x =
[85 92 105 115 129 122 112 99 104 128]
[67 76 107 143 141 136 113 79 105 166]
[84 93 151 152 106 104 95 123 106 122]
[114 133 91 40 125 113 112 110 95 61]
The 4th entry, reading row by row -> 115
Read off the entry in the top-left corner.
A: 85
Read off the top entry of the column that holds the largest entry.
A: 128
Read off the third entry on the main diagonal.
A: 151
Read off the entry in the bottom-right corner.
A: 61
Read off the first entry of the smallest entry's row.
A: 114
Read off the 5th entry, reading row by row.
A: 129
The entry directly above 114 is 84
Read off the largest entry in the last column.
A: 166
The minimum -> 40
Read off the largest entry in the last row.
A: 133
Read off the entry just left of the smallest entry.
A: 91
The entry directly above the smallest entry: 152

Read these off the array that follows.
1) Report the 4th entry from the end, reading row by row.
2) Report the bottom-left entry.
3) Report the bottom-right entry.
4) Report the entry just right of 75.
5) Report the first entry, reading row by row.
6) Report the bottom entry of the column that holds the smallest entry.
7) Report the entry just right of the largest entry.
8) Report the smallest entry in the last row.
[[131 123  74  99  82  68 101  97  96  98  83]
 [ 58  85 133 122  95 107  49 108  68 121 113]
 [ 94 122 104  77  93  86  42 165  88 143  53]
 [113  84 115  71  97  74  93  61 100  59 118]
 [ 70  80 131 134 105 113  56  99 100 106  98]
 [ 46  81 152 138  87 137  52  91  65 115 123]
 [ 96 109 103  80  92  93  66 150  91 134  53]
 [103  53 122  97 131 125  87  99 151  82  97]
 [ 90 121  95  84  88 104  77 159  71 122  63]
 [127  99 119  71  85  91  96  66 104  53 108]
 [ 89 121  96  80  92 101  73 152  75 125  66]
 [ 91  88  87 100 113 115 124 103 133 100  98]
 [107  62 108  98 123 123 104 103 163  89  86]
 [ 96 114  95  79  98  93  62 152  87 128  66]
 [107 127  69 124  76  89  97 118 106 124  92]]
1) 118
2) 107
3) 92
4) 125
5) 131
6) 97
7) 88
8) 69
